In the rows, zero is written as 128.
Rotation paths and how fast each direction turns (degrees a step)
Each turn is a multiple of 5 degrees from 10 to 175, or 0.
Each row of a path follows its step; steps can be skipped.

step 1: [133 125 134 137 131 132 121 127 135 131 141 124 132 124 138 134 130 122
 119 122 124 127 129 122 124 131 123 130 126 132 123 130 131 129 119 124
 129 130 124 124 132 131]
step 4: [131 122 119 139 131 133 125 127 123 121 129 139 130 129 130 132 118 125
 125 129 134 137 130 129 132 133 130 130 123 129 127 128 127 122 134 129
 119 129 129 125 123 118]
step 6: [121 122 125 122 120 130 129 124 124 128 133 131 125 118 119 132 132 127
 130 120 126 127 124 131 139 133 132 129 131 127 124 122 138 126 128 126
 132 123 128 140 130 129]
step 7: [127 124 130 121 114 127 118 119 129 126 134 126 128 136 123 122 133 126
 126 129 125 137 130 126 121 134 126 121 124 133 123 129 123 128 134 133
 129 127 124 127 134 124]
step 8: [128 123 135 133 124 128 134 128 124 132 126 131 122 124 130 120 124 125
 123 133 119 138 119 122 134 132 121 130 124 123 133 126 129 135 129 126
 128 130 129 118 121 124]
step 10: [131 132 128 128 124 129 120 133 126 122 124 125 132 131 130 135 131 120
 126 124 123 121 124 128 132 126 122 129 133 123 133 128 136 124 128 133
 125 126 116 136 124 116]
step 12: [130 124 126 133 125 135 125 133 129 121 136 133 120 129 128 129 128 125
 130 126 129 136 134 123 134 127 129 141 129 125 128 134 131 125 121 126
 129 143 135 125 125 127]
step 13: [128 130 124 126 131 127 127 127 122 122 136 123 128 111 131 122 129 125
 118 131 135 129 130 131 124 126 123 131 124 128 128 143 122 126 129 125
 132 124 127 136 131 125]
step 14: [126 122 128 138 129 126 132 127 120 128 129 135 130 131 124 133 132 122
 133 121 122 129 127 118 128 131 128 122 124 131 128 133 132 135 124 123
 134 120 122 141 133 127]
[128 130 127 127 129 129 125 125 128 130 128 123 127 127 127 128 126 129
 129 129 128 128 131 127 126 129 129 129 127 130 127 131 126 130 129 131
 128 125 127 127 128 131]
170
[128 131 127 124 129 128 129 130 128 127 129 129 125 128 125 129 131 125
 129 127 129 127 129 129 129 128 127 126 129 128 128 127 126 129 127 126
 128 124 123 129 128 127]
95
[130 129 129 128 127 128 128 129 127 126 129 127 128 132 129 124 129 128
 130 125 128 128 131 129 126 128 128 129 129 123 129 130 128 128 131 129
 125 129 128 129 128 127]
140
[131 127 130 127 125 128 126 127 126 126 127 128 128 131 124 128 127 127
 130 129 127 127 126 130 126 128 128 129 129 128 129 125 130 125 126 129
 130 126 129 128 130 131]
85

step 0: [128 117 126 119 136 130 120 128 134 123 128 124 124 121 121 128 116 123
 135 121 121 129 133 125 117 126 133 132 132 135 121 128 129 120 122 137
 134 126 131 128 128 128]
step 2: [114 128 122 130 126 142 133 126 123 122 123 132 127 123 122 121 128 136
 124 126 127 121 134 132 130 125 128 131 133 136 132 134 125 118 127 130
 125 139 129 132 124 139]
step 3: [132 126 134 117 131 129 133 128 128 125 122 132 124 129 134 124 123 135
 121 127 134 134 138 129 122 138 130 125 131 124 122 133 131 132 126 132
 138 130 126 146 125 132]
step 5: [126 129 132 121 129 126 130 130 122 124 128 127 115 121 130 123 126 127
 129 131 130 122 136 127 128 135 129 132 133 118 144 136 130 132 123 129
 128 134 141 117 128 129]
step 6: [124 123 129 129 120 124 124 137 125 127 129 120 126 121 127 145 133 130
 128 120 133 131 129 132 131 140 143 127 128 129 124 129 127 128 127 131
 139 124 136 131 127 130]
step 7: [128 121 127 123 128 122 135 126 122 133 136 138 126 138 128 133 141 137
 131 134 137 117 130 131 126 134 127 126 131 139 132 123 124 130 129 121
 124 124 134 124 132 129]
step 8: [123 125 128 129 133 131 128 127 122 117 136 125 131 127 122 131 120 129
 130 131 133 111 130 130 128 128 122 126 134 120 119 129 135 121 138 133
 135 129 138 129 132 126]
step 9: [134 124 129 131 131 120 127 125 137 132 134 120 127 133 121 130 136 136
 122 121 126 126 136 124 123 133 124 117 128 122 131 121 132 126 130 122
 142 127 127 129 119 122]
step 12: [127 129 126 126 119 121 125 126 132 128 125 130 134 142 124 137 135 128
 135 130 122 126 124 117 127 121 138 132 120 127 121 133 135 133 126 121
 139 129 129 133 125 129]
[129 130 130 127 130 129 125 127 130 130 127 128 127 127 129 130 127 126
 126 126 126 126 128 128 128 129 130 124 128 129 131 128 133 128 126 130
 127 128 127 125 130 128]
70
[131 126 128 128 129 130 128 129 129 125 127 127 127 129 130 132 127 127
 128 127 127 129 130 124 128 128 130 128 128 128 128 129 128 125 127 125
 130 129 128 131 124 127]
120

step 1: [119 124 126 128 121 128 130 118 128 127 131 139 119 130 126 128 121 129
 123 128 130 122 136 135 126 127 133 131 133 127 124 125 127 130 137 118
 122 125 134 121 143 125]
step 2: [135 128 123 125 127 134 128 138 132 139 132 133 128 127 132 132 132 118
 117 134 123 120 132 132 131 136 137 114 134 123 122 129 131 126 134 127
 130 133 124 131 128 128]
step 3: [127 133 121 133 127 131 133 137 126 131 133 130 130 123 136 127 139 126
 125 129 123 121 129 129 133 119 127 135 115 130 128 122 121 142 122 125
 121 123 123 128 120 128]
step 5: [131 126 129 129 123 133 129 133 134 142 125 143 125 124 127 126 126 129
 124 129 137 132 132 136 133 134 137 129 138 122 121 132 133 125 137 124
 125 128 128 120 125 123]
step 7: [118 131 126 133 139 122 126 132 122 121 134 132 132 123 133 122 133 117
 123 132 128 123 136 129 133 133 139 128 123 132 121 120 125 136 125 131
 129 129 129 138 129 127]
step 8: [127 122 130 128 121 118 135 135 123 141 126 139 123 131 131 124 120 129
 123 128 139 127 130 128 129 122 136 138 125 129 127 133 131 137 133 128
 120 127 123 129 124 127]
step 11: [119 123 128 124 125 117 136 134 126 143 132 132 130 132 132 125 133 127
 119 134 128 117 139 128 131 127 132 126 124 131 133 130 126 132 124 123
 127 130 123 139 129 130]
step 13: [133 126 117 132 119 128 132 124 132 121 126 137 115 125 130 125 129 124
 124 125 127 125 121 138 134 133 131 128 130 132 121 130 128 134 140 129
 122 117 123 125 132 125]
step 14: [118 127 125 128 129 135 136 131 135 141 127 135 127 122 132 120 138 125
 132 139 127 123 134 131 132 137 134 121 135 135 130 126 131 127 119 124
 130 128 124 129 125 124]
[124 127 128 126 131 128 128 129 127 130 127 127 130 129 127 126 125 130
 127 124 128 128 129 128 128 127 130 127 126 130 128 129 128 125 127 127
 124 127 129 128 129 127]
100
[126 129 132 126 129 127 131 126 129 128 129 128 126 127 130 126 128 127
 131 128 129 130 129 128 130 127 129 128 126 129 130 126 127 129 129 125
 129 129 130 131 126 131]
100
[127 127 130 129 123 127 128 128 128 126 128 127 125 131 129 128 128 129
 127 129 125 128 127 128 125 128 128 126 125 129 131 129 129 129 131 129
 125 129 126 128 129 129]
155
